Where one turn sends some rows of the set: a few examples, then the rows asked
Q_848: [  0.6 -12.5  -6.9 -36.9  -1.0 -10.4  -4.7   9.1   2.6 -17.8  10.2  13.1
 -16.9   9.6   8.2  21.6  18.4]
Q_502: [  4.1  26.8   3.0 -11.3   6.8 -10.5  12.0 -11.2 -10.1 -20.6  -1.8  20.5
  -4.5  -4.1  15.3  15.8  -7.8]
Q_310: [ 13.7  24.6 -17.9  -4.0 -12.0  -1.4  19.7   0.4  16.1 -23.6   0.9  10.7
   7.8   9.2   4.2  11.3  -4.3]
Q_255: [ -8.3 -10.4  -3.4 -30.0   5.5  -8.3  -0.3  10.3  -4.6 -22.3  -0.7  17.7
 -20.4  11.7   7.7  16.6   9.6]
Q_55: [  3.0  -1.2   1.6 -35.3   4.2  -4.8   3.6   8.0  12.5 -26.6  14.8  20.9
 -10.2   5.0  11.9  23.2  -3.1]
Q_227: [  9.0   7.4  -1.8 -16.0 -12.1 -22.3   7.1 -14.4 -19.5 -32.0 -11.0   6.3
  -1.0  -0.5  -9.1  -2.1  16.1]
Q_289: [ -7.4 -11.0   3.6 -31.1   6.8  -8.3   5.4   1.9  -4.4 -28.6   5.2  21.2
 -19.6   9.0   7.5  15.8   5.8]
Q_225: [ -0.7  19.2   3.2 -10.6   6.5 -13.7  11.7 -16.4 -20.8 -20.6  -4.8  18.9
 -10.1  -2.0  12.4  12.5   1.3]
Q_496: [ 17.3   6.0 -17.9   1.4 -21.9  -5.1   4.1   0.2   5.8 -10.6   8.4  -0.5
   5.8  11.9  -1.0   0.5  19.0]
Q_631: [ 21.4  19.4  -4.9 -24.6  -5.7 -17.1   4.2 -16.2  -0.3 -10.0  19.7   9.2
   1.5  -6.2  14.6  24.4  14.8]
Q_519: [  0.5   0.0  -4.7 -33.4   3.7  -3.9  -1.1  16.5  12.4 -21.5   7.4  18.2
 -11.6   8.3  12.0  23.0  -1.5]
Q_654: [  3.6  -7.3  -8.0 -37.6  -0.8  -8.9  -4.7  11.8   9.3 -17.3  13.1  13.0
 -13.2   8.8  10.1  24.0  14.1]
Q_641: [ -4.5 -14.5   1.5 -33.9   3.2 -10.4   2.9  -0.4  -4.7 -25.3   9.8  18.0
 -19.0   8.3   7.2  17.2  14.3]
Q_908: [ 16.2  11.5  -4.7 -23.2  -5.9 -20.4   4.2 -20.5 -11.1 -10.1  17.1   8.2
  -4.1  -4.2  11.5  21.3  24.9]
Q_186: [ 19.7  26.3  -3.2 -21.0  -2.1 -12.5   6.1 -11.4   3.7 -13.4  15.8  13.6
   4.4  -7.6  16.8  24.7   1.9]
Q_424: [  0.6  11.5   1.2 -13.3   3.3 -18.3   9.2 -20.9 -25.4 -17.8  -1.2  15.3
 -12.4  -1.6  10.4  11.8  15.2]
Q_370: [ 23.6  10.0  -6.7 -25.0 -19.8 -23.2   2.1 -13.3  -4.2 -24.4   6.3   0.8
   8.3  -4.1  -5.9   7.3  21.7]
Q_702: [  5.2  11.4 -12.4  10.2 -13.4  -1.0   9.3   3.3  -0.6 -18.6  -5.7   7.3
   1.5  13.2  -0.8  -5.5   3.7]
Q_130: [  5.6  14.1   1.0 -11.8  -7.8 -18.5  10.0 -10.5 -16.7 -35.1 -15.6  10.7
   0.4  -1.1  -6.7  -2.1   3.5]
Q_445: [  6.4  -4.6  -0.7 -38.2   1.1  -7.0   1.5   6.1  12.7 -23.4  19.3  17.9
 -10.0   4.3  10.9  24.4   4.9]
Q_593: [ -5.1  -0.8  -2.8 -30.5   6.8  -3.7   0.5  16.0   6.9 -23.9   1.6  20.5
 -14.7   9.3  10.8  20.4  -3.8]
Q_107: [ -1.7  14.5 -13.9   2.7  -7.2  -5.0  23.2  -6.1  -5.5 -27.7 -13.6  13.0
  -5.1  14.7  -1.0   1.2   4.1]
Q_304: [  4.6   6.2 -13.0   9.2 -14.7  -3.4   8.8   0.3  -5.9 -17.3  -6.2   5.2
  -1.1  14.8  -2.5  -6.7  11.4]
Q_71: [  5.0   1.4 -19.4  -5.4 -16.2 -13.3  17.5 -14.6  -9.7 -19.5  -1.1   3.4
  -6.2  14.8  -4.4   4.0  29.6]
Q_910: [  7.7   1.9 -15.3   5.9 -17.4  -5.8   6.7  -2.1  -6.5 -14.4  -1.5   3.1
  -1.1  15.0  -3.4  -5.3  19.1]
Q_66: [ 12.6   2.4 -17.0   3.0 -21.0  -6.7   4.4  -1.9  -1.6 -11.8   4.1  -0.1
   1.8  13.6  -3.1  -2.7  21.8]
Q_447: [  4.7  -2.4  -7.2 -36.7   0.9  -6.2  -3.2  15.0  13.5 -18.9  12.2  14.9
 -11.0   7.7  11.2  24.8   5.7]
Q_39: [ -8.8  -5.0  -2.5 -29.6   6.7  -5.2   1.2  13.1  -0.5 -24.5  -2.3  20.3
 -18.7  10.8   9.9  17.6   1.5]
Q_300: [ 15.7   5.3  -4.2 -20.8 -17.1 -24.8   3.5 -15.5 -14.6 -27.4  -1.4   2.5
   2.8  -1.5  -7.8   2.5  24.0]
Q_494: [ -1.7   5.9 -15.9   0.3 -10.8 -10.1  20.8 -11.6 -12.3 -24.3 -10.4   8.8
  -7.7  15.7  -3.9   0.2  18.1]
Q_509: [ -6.7  -5.4   4.2 -30.3   8.1  -5.8   6.0   5.5   0.4 -30.1   4.8  23.3
 -17.5   7.7   9.2  17.0  -1.6]
Q_790: [  0.9 -13.8  -0.1 -37.7   0.2 -11.0   1.5   0.2   0.7 -23.1  15.6  16.3
 -16.4   7.0   8.0  20.2  17.0]
Q_742: [ 15.6  15.1 -15.6   4.5 -17.6   0.2   6.7   6.0  11.3 -14.4   4.0   4.7
   8.8  11.1   1.1   0.7   3.6]
Q_72: [ -5.2 -13.0  -5.3 -33.5   1.7 -10.6  -2.1   8.6  -3.2 -19.9   3.9  14.9
 -20.1  11.4   7.0  18.8  16.8]
Q_423: [ 13.1  29.9   0.0 -15.9   3.0 -10.1   9.4  -9.5   0.1 -18.1   7.4  18.0
   1.7  -6.2  16.8  21.0  -7.7]
Q_632: [ 17.3  26.6  -0.9 -16.3  -9.9 -13.3   8.5  -3.0   3.6 -33.4  -6.3  10.9
  11.0  -5.1  -1.9   5.8  -9.3]
Q_65: [  4.5  22.6 -14.8   0.9  -7.8  -1.5  23.0  -1.2   5.9 -27.3  -9.2  13.6
   1.8  12.4   2.0   5.4  -6.2]
Q_821: [  9.3  21.8   0.8 -11.8  -6.8 -15.2  10.5  -5.7  -7.3 -36.0 -14.0  12.2
   5.2  -2.5  -4.0   0.8  -7.1]
Q_138: [ 21.2  11.5 -22.9 -12.9 -21.6  -9.8  13.9  -7.5  12.5 -15.5  13.5   0.7
   6.7  10.0   0.6  14.2  22.1]
Q_551: [ -2.4  -1.5   3.0 -32.0   7.6  -3.6   5.7   8.1   7.5 -29.2   8.2  23.2
 -13.4   6.4  11.3  19.8  -5.8]
Q_678: [ 14.7   3.4 -22.2 -10.8 -21.1 -13.2  14.2 -12.6   0.6 -16.0   9.3   0.6
   0.3  12.3  -2.6   9.5  31.2]
Q_883: [  7.7   8.7  -2.3 -18.4  -1.9 -21.1   6.4 -23.0 -21.2 -13.5   7.6  10.6
  -9.9  -2.2   9.8  15.4  24.9]
Q_275: [  9.9  14.9 -13.4   8.5 -14.5   0.5   8.8   6.2   6.6 -17.4  -2.3   6.9
   5.7  11.9   0.7  -2.4  -0.1]
Q_380: [  5.6  -9.6  -1.2 -39.2  -1.4  -9.5   0.3   2.5   7.9 -21.8  19.5  16.1
 -12.2   5.3   9.4  23.3  13.2]
Q_240: [ 24.2  24.8  -4.0 -21.6 -15.2 -15.7   5.2  -3.9   8.4 -29.4   3.0   6.9
  14.4  -6.3  -1.6   9.7  -1.6]
Q_478: [ 27.5  17.6  -6.1 -25.1 -19.0 -19.6   2.5  -8.5   5.8 -26.0   8.1   2.6
  13.5  -5.6  -3.3  10.1  10.9]
Q_804: [ 19.9  20.4 -21.6 -10.3 -18.1  -4.8  16.2  -2.2  19.4 -18.6  10.7   4.9
   9.9   8.9   3.2  14.7   7.4]
Q_771: [ 18.5  11.3 -17.3   2.0 -20.7  -2.4   4.9   3.1  11.1 -12.4   8.4   1.1
   8.1  11.2   0.5   2.2  11.4]

Q_72 turns into Q_593
Q_908 turns into Q_225
Where do these go?
Q_300 turns into Q_821
Q_275 turns into Q_496
Q_71 turns into Q_65
Q_380 turns into Q_289

